In the rows, zero is written as 128.
Rows swapped in pairs by one turn or mirror: which row each one swaps with:
pov: [107 170 159 112 140 129 147 164 109 110 114  77 126 136 132 144  94 114
 117 119 127 126 118 149 123]
dila: [153  96 134 137 125 132  86 116 147 136 159 124 127 100 104 169 106 125
 149 142  99 137 129 115 117]
sasar: [142 166 137 140 147 130 134 101 108  95 100 166 159 140 109 150 147 101
 140  89 107 152 147 152 157]
baz: [145 167 140 140 146 126 133  95 110  99  99 165 166 140 111 160 143 100
 130  90 103 152 146 146 153]
medi: [146  82  99 111 148 126 114 119 133  92 120 111 137 124 114 107 141 145
 125  92 166  99 130 104 128]
zomu: [107 161 150 121 155 124 134 156 108 109 122  68 119 141 140 141  95 108
 107 123 110 134 126 143 104]
bebal: [128 132 177 130 126  93  98 125 161 120 125 121 103 131 102 130 102 113
 111 111 120 167 156 165 127]
Fisi: [161 110 125 111 154 153 162 140  99 107 139 117 155 134 135 105 121 118
 125 127 135 117 152 122 183]
bifef: [140 147 153  96 121 105  64 142 140 136 109 148  89 122  94 143 150 118
 131 135 127 121 150 125 118]
Kasu: [123 185 170 118 122 133 130 167 105 168 126 119 123 120 126 161 147 129
 133 122 127 123 128 157 127]
Sope: [145 102 138 139 129 123  78 119 151 137 146 128 132 101 101 174  95 122
 138 142  94 136 134 117 119]
Sozad: [140 153 142 129 120 156 130 134 116 175 124 164 165 100 119 141 166 142
 144 117 133 131 141 160 143]
mek: [138 128 149 101 119 108  67 136 140 137 124 160 104 109  94 148 148 123
 130 139 116 126 147 118 119]
Mubo: [171 120 135 131 144 155 159 155 109 118 145  99 138 123 142 112 115 130
 124 149 126  99 142 133 167]
bemu: [151 138 129 133 117 166 146 124 112 155 123 162 168 102 113 126 168 155
 144 109 146 122 144 155 143]
kikov: [137 126 141 107 112 108  63 136 136 140 133 158 104 107  93 153 151 126
 140 134 120 127 142 120 119]
mevap: [129 122 112 119 137 163 114 114 117 109 102 134 170 112 104 139 155 156
 138  91 147 106 121  98  79]
keror: [155 121 133 155 150 150 153  88 132  94  96 139 160 148 114  82 128 155
 125 115 149 141 162 143 129]
movad: [147  87 118 108 147 106 118 125 134  93 127 116 127 130 103 103 134 142
 110  84 175 108 137 120 134]
Makof: [140  82 111 117 139 123 111 131 128  97 123 110 129 122 110 116 140 147
 120  93 170  99 127  96 113]
befo: [114 152 147 129 158 124 128 137 120  87 118  73 135 147 135 151  77 108
 113 110 110 133 125 130 105]
Zugo: [137 127 103 127 149 149 115 102 126 104 100 130 174 123 110 135 154 156
 140  92 153 103 118  99  82]
vor: [148 127 134 131 143 161 143 163 125 136 149  85 129 115 148 107 103 135
 143 151 131  97 143 125 140]
seda: [131 171 148 109 126 149 135 163  97 170 122 133 148 105 128 138 159 137
 134 116 129 122 132 171 129]
Divod: [144 150 140 124 145 123 121 114 128  69  84 129 128 173 110  88 141 132
 116 116 148 131 154 122 101]
Zit: [138 156 137 119 118 154 153 139 111 171 120 161 159  95 119 136 162 146
 124 118 131 112 142 158 147]
Ruv: [157 162 134 124 137 139 156 116 106 102 115 154 152 137 120 135 138  95
 137 109 123 148 148 148 189]
teka: [133 140 181 141 118 101  94 131 148 135 115 125 111 131 105 129 107 124
 109 124 119 169 152 178 123]
busa: [167 134 127 120 146 141 165 139 110 107 135 122 148 132 130 114 125 105
 125 119 132 121 151 135 197]
tezi: [129 144 159 137 143 165 134 153 124 154 139  92 131 110 123 120  97 151
 136 174 116 116 143 133  98]
mesob: [140  88 128 141 147 132  96 103 145 124 143 105 144 116 109 170  78 125
 144 134  90 141 127 119 107]
Zeveb: [151 139 127 141 149 134 147  88 130  80  87 134 149 159 107  84 129 142
 113 106 155 140 157 140 113]
fubop: [152 130 126 148 130 181 151 112 124 155 123 155 173 115 121 114 152 161
 135 111 145 136 149 153 146]
tuz: [147  95 134 146 135 129  87 114 144 126 144 110 131 100 106 181  93 123
 139 136  96 139 126 115 112]
furu: [124 142 166 147 125 156 120 148 134 146 129 107 130 120 125 127  87 153
 126 174 114 135 158 152  82]
zufer: [155 155 135 145 139 139 149 109 101 100 112 165 150 141 120 141 152 102
 123  93 112 147 150 147 178]
nof: [131 137 147 106 120 105  67 137 140 142 120 149 101 107  93 162 144 132
 134 137 111 120 136 130 117]
burep: [116 158 179 146 124 128  98 127 146 146 108 116 119 129 112 127  90 141
 129 149 108 157 150 168  93]
zoz: [132 132 105 129 145 158 107 102 114 103 103 148 174 125 102 149 150 144
 143  97 136 114 116 101  80]
luv: [141 128 149 128 140 165 129 162 121 146 145  87 133 113 135 122  90 148
 134 174 121 111 133 127 106]
Tev: [115 154 144 123 157 123 133 139 124  92 115  70 129 148 132 151  74 112
 111 120 107 138 122 135 106]
pav: [131 166 128 143 142 142 125  90 113  96  94 166 157 134 108 167 146 122
 143  90 104 152 136 132 110]
dad: [153 109 136 132 128 117  66 124 152 139 146 140 128 107  96 171 123 129
 146 141  96 134 132 126 118]
Kave: [159 122 121 162 136 171 154 103 127 126 122 156 172 128 122 108 139 158
 137 114 148 139 164 157 128]
lilir: [112 190 163 108 129 128 136 173 105 149 118 109 129 127 128 147 131 120
 116 116 127 119 131 157 129]
dize: [132 125 164 140 125  87 100 124 151 119 123 128 108 131  97 129 106 115
 105 109 122 167 150 178 127]
mana: [143  89 114 115 146 117 114 127 138 100 129 102 130 126 113 112 145 144
 126  85 173 101 132 104 114]
Zeges: [162 137 136 144 127 169 149 124 116 156 125 163 172 103 115 130 165 156
 143 108 146 127 143 156 141]
tano: [141 124 146 121 133 161 129 160 125 145 145  81 126 111 131 122  90 146
 135 174 123 108 136 129 117]
zame: [121 131 148 139 157 134 134 120 126  88 114  73 130 146 136 149  64 117
 120 123 110 131 125 126 101]
nat: [150 137 139 127 146 131 138 106 123  73  90 126 141 163 118  77 139 140
 120 117 162 135 155 128 113]
pami: [138 148 142 117 145 129 131 109 138  67  85 133 134 167 108  90 144 136
 122 104 158 130 161 120 111]
Tokal: [140 102 104 120 149 141 113 119 128  96 104 119 168 122 107 127 151 156
 128  97 153 103 124  97  87]
nede: [128 146 177 147 128 115  94 125 156 132 104 121 106 140 103 129  87 124
 116 131 110 165 156 174 109]
Veso: [126 142 119 135 147 159 113  94 122 112  90 147 172 131  99 156 151 151
 149  94 126 118 123 111  82]
ruk: [132 167 138 141 141 141 125  84 112 105 103 173 161 136 107 157 143 108
 144  90 108 159 141 154 127]
denok: [146 117 141 129 143 163 149 156 121 126 143  81 143 123 138 113  93 148
 130 160 133  93 132 113 129]
Sufug: [121 119 128 145 158 130 126 114 132  83 124  85 131 132 130 156  68 121
 121 116  97 149 131 126 104]

pav swaps with Sufug
bifef swaps with movad
Tokal swaps with dad
ruk swaps with zame
Tev swaps with sasar
nede swaps with Zeveb
Mubo swaps with seda
zoz swaps with tuz

Rows swapped in pairs by one turn or mirror: which row each one swaps with:
Kogu: [136 170  91 116 188  81 115 106 120 128 116 128  99 118 141 106 107 151]
sula: [ 81 131 112 122 135 104 107 120  91 142 106 175 130 103 138 167 104 200]
monaz: [123 182 127 135 125 131  97 138 137 106  91 170 151  87 145 167  97 205]
pas: [131 181 133 156 126 136  67 127 121 128 112 156 151 102 153 157  99 187]
debot: [161 217 123  97 156 107  95 111 117 119 145 141 145 135 140 105  86 170]
geva: [127 178 106  97 168 133  61 120 163 145  91 144 112 126 130 104  98 183]
zofut: [145 162 106  92 157 114 160 104 141 111 105 140 112 107 149 140  86 162]
Gis: [126 191  89 121 146  91 131 134 111  78 121 181 174 103 163 119  98 180]
vuraz: [112 190  72 120 144 100 128 144 142  90 119 185 175 104 162 120 111 163]
zavit: [110 159 121  93 149  77 107 109 184 151 130 174 144 126 114  84 115 180]
sirup: [119 118 137 119 113  85 122 139  99 143 104 171 141 136 159 119 107 189]
fad: [132 181  99 122 132 141 150 141 118 104 128 179 119 116 164 165  92 188]
pobif: [148 202 112 112 144 107 121 125 103  93 118 160 173 125 167  98  84 175]
fev: [ 93 169 108  70 129 126 101 164 137 131 124 201 129 155 129 113  82 186]
banav: [103 160 118  72 145 123  97 131 140 133 144 197 125 175 133 104  95 160]
rume: [147 170 108  99 171  90 145 102 143 116 109 127 105 103 146 128  99 155]
Sisez: [ 99 155 117  94 145  89 104 111 172 159 128 168 164 128 113  86 114 192]
nok: [ 95 159 116  70 146 129 101 125 147 138 152 197 126 166 134 110  98 161]
Tib: [ 83 197  83 116 153  89  88 116 136 152 143 169 142 138 128 106 132 221]
monos: [147 165 107  96 151 121 160 109 144 100 114 152 107 103 145 141  92 159]
tolon: [136 184 110 138 167  88  53 138 109 152 140 155 129 135 139 130 107 151]
Ras: [106 172 160 126 124 103 124 132 122 132 159 182 119 137 131 173 121 181]
Dese: [120 132 142 121 109  88 121 138  90 142 104 184 142 116 147 135 101 193]
dures: [ 83 186 101 107 163  98  85 109 161 148 135 172 149 137 126  95 132 213]
Pibu: [ 90 186  72 131 162  99  73 114 130 116 129 156 129 157 128  83 114 172]
Gupi: [100 185 157 132 135  96 110 140 140 145 144 163 108 124  96 158  98 181]
Vun: [110 161  70 117 143 111 123 159 166 114 120 199 140 108 161 154 115 157]
didi: [ 92 159  84 129 133  80 112 128 113  87 114 166 121 107 135 178 115 184]
nase: [ 69 150  96 128 135 102 111 117 100 147 107 171 130  90 130 166  98 182]
semef: [110 129 138 113 114  87 123 134  97 156 105 169 146 115 139 145 113 206]
mirof: [ 88 159  59  79 168 100  89 109 138 109 124 166 113 149 147 122 113 163]
mig: [ 68 141  85 119 141 105 111 111  98 145 118 175 132 103 126 163  97 190]
Sak: [ 95 181 117  84 123 141  94 161 132 113 102 197 141 147 145 113  91 204]
dakep: [112 173 160 129 125  97 127 133 129 125 154 182 119 138 123 175 116 175]
Mikev: [ 83 204  84 104 152  88  80 123 143 152 129 169 144 131 134  97 130 211]
loras: [136 172  98 126 176  74  91 124 102 143 117 128 105 118 143 125 112 142]
goniz: [127 166  86  84 153 135  72 125 186 132 101 160 117 114 153 128 112 181]
Dap: [129 170  83  77 148 131  66 126 184 125 109 168 128 113 149 130 107 176]
pip: [143 204 104  93 178 118  83 104 139 129 159 149 122 139 123 115  82 166]
ril: [165 210 125 108 149 114 105 115 105 105 137 151 147 137 147  96  87 177]
Gugu: [ 93 191 111 167 136  90 105 114 102  99 139 160 143 129 146 158 124 182]
muko: [139 175  98 103 139 132 167 122 139 108 113 157 116 109 158 147  88 163]
kabu: [117 132 127 102 147  62 111 113 184 125 129 171 154 121 116 112 104 168]
kalam: [113 149 131 100 143  65 108 106 181 135 137 165 161 125 122  98 113 178]
zap: [135 180 129 164 124 138  75 132 120 135 111 153 135 107 153 156 106 180]
megek: [102 178 156 121 152 105  94 119 152 139 121 147 100 112  95 156  97 177]
Tamez: [158 213 127 109 150 108 114 113 112 106 130 147 163 136 152  97  87 185]
rame: [131 129 137 130 118  82 111 147 103 136 106 173 141 150 157 107 109 191]

semef swaps with Sisez
Kogu swaps with Gis
sula swaps with dures
kalam swaps with sirup
zap swaps with Dap

Rows swapped in pairs by one turn or mirror: which row each one swaps with:
togi: [117 110 175  79 104  58  91 113  88  70 140 104 148 112 159 152 141]
rovez: [ 66 136 172  98  53 118 133 125 102  66 133 129 173  88 104 134 172]
megin: [131 145 193  67  80  87 131 104  90 100 156  98 179 169 163  88 156]
moni: [ 80 125 184 106  53 130 119 131 132  88 138 122 188  90 110 122 181]
vas: [110 125 178  75  72  99 134  97  84 110 131  96 189 193 141 114 159]
vanuf: [143 132 219  69  80  95 114 108  93 106 146 101 185 175 148 129 173]
Tosig: [102 137 182  95  90  75  86 119  81 109 128  91 136 121 180 157 144]
gito: [ 81 140 182  98  70 108 128 140 108  88 127 147 212  99 107 105 172]
katot: [129 140 171  54  70 109 121  96  91  92 166 116 193 173 141 116 152]
regig: [103 167 181  82 115 131 129 141 138 122 135  82 163 115 101 145 170]
kisag: [ 73 137 166 115  56 131 129 126 109  77 140 128 169  94  97 112 169]
Gofo: [ 74 165 186 100 128 111 138 136 114 126 128  76 161 110 110 139 166]
bilol: [ 91 170 179  91 124 123 144 142 136 123 121  89 158 118 111 140 157]
zus: [ 66 122 175 110  59 118 135 136 114  77 134 121 185  83 110 115 167]
mubap: [110 177 172  83 125 129 143 138 120  93 126  79 171 108 103 148 160]
ferer: [138 127 186  97 103  91  91 102  77  62 126 123 154 126 164 165 150]
pevak: [ 67 141 176 111  51 122 132 144  97  82 134 122 187 105  98 114 177]
Lof: [ 97 169 176 105 128 118 158 135 123 101 115  85 165 117 124 161 163]
nudoz: [ 77 130 164 107  53 108 130 120 126  79 124 121 186 102  94 100 159]
keret: [126 139 176  73  75 101 115  89  78  98 146  91 173 174 140  82 147]
Kor: [108 168 175  96 129 137 140 139 118 116 117  83 173 119  96 129 154]
Gade: [141 126 189  96 101  69  86 111  90  66 132 119 151 111 170 134 145]
Sef: [135 119 200  95  92  94 122 110  80  86 166 106 189 176 153 110 142]
Puve: [ 87 186 168  98 127 122 133 141 127  89 135  80 146 106 132 129 163]
ramun: [ 92 169 169  87 131 129 143 133 116 117 121  92 179 110 107 152 157]
gik: [ 70 143 171 101  44 117 137 135 107  84 132 126 177  92 105 129 182]
mobu: [ 83 146 176 103  51 113 137 131  95  74 126 127 180  91  87 111 171]
kat: [124 112 165 115  96  92  80 103  94  64 113  98 137 127 151 153 145]
dedit: [127 116 186  88  95  94  64 112  88  85 128  96 136 121 159 121 129]
kufot: [121 106 193  90  69 107  98 126 105 109 170 100 192 172 146 102 148]
Zin: [ 94 173 166  88 124 127 120 147 125 106 122  80 169 108 106 153 159]
Vegop: [130 145 171  83  78  77  84  91  92  90 122 105 141 123 176 134 130]
Fimek: [123 123 190  94  81  71  76  97  79  73 134  77 139 110 153 120 155]
Vugo: [139 140 169 118 106  90  91 111  60  80 125 107 137 113 155 134 139]
nimoz: [122 140 184  98 104  78  92 112  96  68 114 109 135 137 172 150 127]
Fod: [119 119 187  80  68 101 125 110  90  86 138 100 199 174 158  89 136]
Fibu: [145 128 191  84  66 106 129 120  94 119 143 100 169 174 159  92 162]
fam: [108 124 196  78  59 106 132 108  79  94 157 111 182 165 170  90 159]
bukag: [132 131 184  89 126  80  75 112 102  89 125 109 141 120 164 141 129]
lovoz: [101 160 169  97 130 125 135 146 126 112 127  76 173 109  96 137 160]
vigin: [ 69 126 184 110  59 111 130 138  92  88 136 113 179  78 103 124 181]
nemez: [113 122 212  63  76 106 123 115  69 104 152 109 178 174 165 123 154]

vanuf swaps with Fimek
ramun swaps with kisag
Gade swaps with megin
lovoz swaps with gik

